In the data rows, the value 128 means zero.
Here are some points:
[140 138 142 124 131 145 136 128 123 124 151 161 128 120  98 124 146 130 122 156 146 138  94 134 116 153 126 146 128 149 123 146]
[ 87 145 163 179  46  98  72 100 158 164 127  58 153  98 147 124  65 108 136 148 140 112 100 120 143  82 127 135 169  88  67  75]
[133 131 148 131 126 140 107 126 128 124 139 110 126 100 115 135 146 117 126 146 147 112 124 114 146 144 133 155 137 130 123 146]
[146 143 163 168  66 114  89 122 148 153 107  79 123 121 190 115  50 114 128  98 126 114 115 124 119  80 137 105 136 125  90  71]
[134 119 108 122 142 106 131 125 132 122 148 146 109 168 138 118 140 109 130 102 100 121 156 129 140 125 131 109 129 118 150 119]
[115 141 137 175  52  98 102 108 152 170  92  98 130 114 162 121  51 124 168 133 119 135 113 104 145  65 114 111 152 114  66  56]
[127 123 142 131 152 154 130 132 114 127 136 139 115  88  76 145 179 130 119 178 155 136  85 128 130 170 112 178 118 136 137 182]
[155 126 126 115 169 121 149 137 118 122 108 159 129 155 132 117 141 157 109 137 109 124 129 139 100 139 125 128 120 154 160 157]
[145 126 173 137 110 100 133 130 105 135 158 178 142 101  94 128 149 157 112 172 129 180  33 130 162 156  68 116 123 139 135 129]
[103  87 129 161  80 120 135 119 157 143 139 105 127 157 186 104  44 122 147  87  96 110 152 136 162 112 122  44 136 133 125  61]
[148 126 123 101 164 123 132 114 100 105 115 145 109 133 107 156 161 132 128 135 134 141 121 118 106 159 130 141 135 110 147 156]
[112 126 138 148  65  93 106 132 144 155 110  67 117 153 205  95  66 124 140  89 102 103 152 115 136  89 132  84 174 119  95  38]
[150 121  78 121 179 139 167 130 115 114 117 145 104 141 122 143 156 126 146 114 111 120 159 128 109 130 141 155 113 115 159 140]
[146 140 137 125  89 118 107 129 121 134 126 138 146 120 133 129 124 134 107 132 126 132 100 120 141 104  88 137 136 124 104  95]
[105 163 150 164  71 116  56 105 169 162  85  78 150 104 154 127  61  94 150 119 151 124 126 135 139  71 131 143 161  59  70  95]
[128 115 118 134 126 121 127 131 132 134 115 109 128 102 150 142 123 132 144 118 125 120 151 130 141 108 150 129 122 135 133 122]
[122 139 121 112 124 121 119 119 112 112 140 155 127 105 107 145 148 119 123 135 137 131 125 130 136 140 119 157 153 100 126 130]
[125 125 103  85 143 161 175 144 114  99 147 135 112 129 127 121 157 133 122 130 121 112 138 142 109 141 147 115 108 165 154 139]
[135 138 137 135 119 125 120 120 123 131 116 106 134 141 141 122 135 128 136 126 129 131 148 115 136 128 135 147 155 116 124 109]
[172  81 107  67 239 152 202 140  66  56 180 222  83 190  82  95 255 152  94 111  82 142 161 132 125 232 114 105 109 171 233 206]
[106 129 132 159  76  91 116 120 170 173 103  57 130 143 204 107  31 127 156 107 115 126 136 118 138  69 128  89 136 118  86  51]
[142 108 136  84 194 172 172 131  83  76 154 191  99 109  53 151 218 132 117 166 143 148 106 139 128 208 130 155 103 151 167 198]
[121 124 103 131 144 130 102 128 130 127  94  69 100 154 182 140 118  99 158  85 125  84 204 124 111  98 177 117 158 104 126 114]
[132 125 131 152 136 142 133 138 128 132 130 124 119 130 115 127 138 134 137 134 128 114 120 133 149 132 132 139 101 138 126 142]
Here are 16 more points, each followed by its number:
[131 138 137 142 128 112 124 128 138 129 123 125 120 116 125 135 141 128 136 141 132 131 118 129 130 121 115 145 142 121 113 116] 0
[151 119 114 105 168 142 163 116 105  82 144 169 126 158 116 115 169 144 115 129 117 143 130 137 116 172 140 117 111 163 159 143] 1
[143 117 111  66 173 149 176 161  85  73 186 203 135 159 108 102 167 143 106 113  98 138 129 140 118 172 131  96  78 190 186 176] 2
[127 124 146 156 122 125 110 120 132 138 128 125 132 111 101 132 129 119 128 142 134 132 126 130 128 143 129 133 134 111 113 138] 3
[131 133 122 102 131 133 179 146 102 120 127 112 123 166 152 107 113 135 118 112  91 127 143 135 110 146 139  89 107 163 153 126] 4
[ 98 134 116 154 104 113 107 123 157 145  96  69 121 114 150 138  80 119 144 123 126 116 143 129 122  82 139 115 147  91  95  90] 5
[125 117 143 145  83 102 125 123 165 131 122  97 133 128 158 110  70 139 125 112 119 144 132 115 141  93 118  93 142 124  96  73] 6
[117 128 124 126 126 129 121 119 127 137 124 106 107 134 140 127 141 103 143 106 123 115 160 121 123 125 150 131 151 109 134 111] 7
[144 141 103 132 141 150 122 124 129 142  85  76 110 161 167 151 118 103 143 112 118  95 186 114  92 116 167 147 132 119 128 156] 8
[128 154 113 132  79  96  91 109 140 129 108  95 147 164 200 104  76 114 132  86 106 104 189 103 134  67 135  96 167  99  96  62] 9
[133 102 162 158  79 139 146 157 151 148 150 105 124 105  94 106  75 152 127 149 139 148  55 152 158 143 120 101  58 180  96 121] 10
[163 100 116  86 181 154 208 143  97  67 149 207 123 164  93 108 204 161 102 119 106 151 139 132 131 202 111 104  84 181 201 176] 11
[103 153 121 164 114 120  74 123 168 162  87  64 142 107 166 155  61  98 155 126 142  96 160 137 137  59 144 154 152  94  78 110] 12
[121 122 116 117 148 133 162 138 110 109 159 167 125 130 117 121 152 139 116 133 119 132 122 148 130 150 120 123 127 142 164 134] 13
[110 139 146 145 114 100 116 113 129 133 115 110 141 138 169 109 121 122 125 118 125 108 138 129 143 100 122 119 173 120 122  71] 14
[139 123 118 120 134 138 152 133 136 121 131 115 108 136 127 123 132 124 107 129 119 120 161 120 108 138 144 135 121 129 139 130] 15
Which two of these numbered points are nearest to each point below, looking only along the 2 directions in which the first points spread most? Their numbers follow each, nearest first.
[ 95 153 148 153  55  82  82 110 174 168 114  69 148 130 194 110  62 118 143 124 124 127 114 122 163  81 127 114 158 115  67  34] > 12 5
[106 126  93  90 103 129 140 156 122 121 161 141 131 157 149 105 120 131 122  88  80 111 159 141 139 114 132  72 142 128 140  95] > 8 4
[146 103 115  82 172 166 188 140  90  86 149 164 117 189 114  99 189 155 105 128  89 140 168 129 118 190 135  87 113 175 197 159] > 2 11
[139 117 154  76 189 146 144 123  76  77 180 205 115  99  60 140 255 125  91 181 142 143 112 133 146 224 105 185 134 146 187 209] > 11 2
[119 140 105 114 140 129 154 148 120 130 140 141 121 128 130 124 131 127 113 126 113 118 140 139 109 115 140 117 120 142 154 133] > 15 4
[145 137 139 127 157 135 130 122 120 117 132 152 150 140 106 129 169 147 119 127 133 137 125 123 147 152 129 149 125 136 147 150] > 13 1
[132 139 150 148 104 128 106 129 136 145 135 121 142 130 143 118 107 142 123 125 122 122 121 135 153 101 117 138 133 130 122 104] > 0 14
[ 87 159  74 160 157 154  83 112 184 157  59  45 123  98 131 197  98  51 182 106 178  62 209 127 109  60 191 228 144  40  82 162] > 6 5
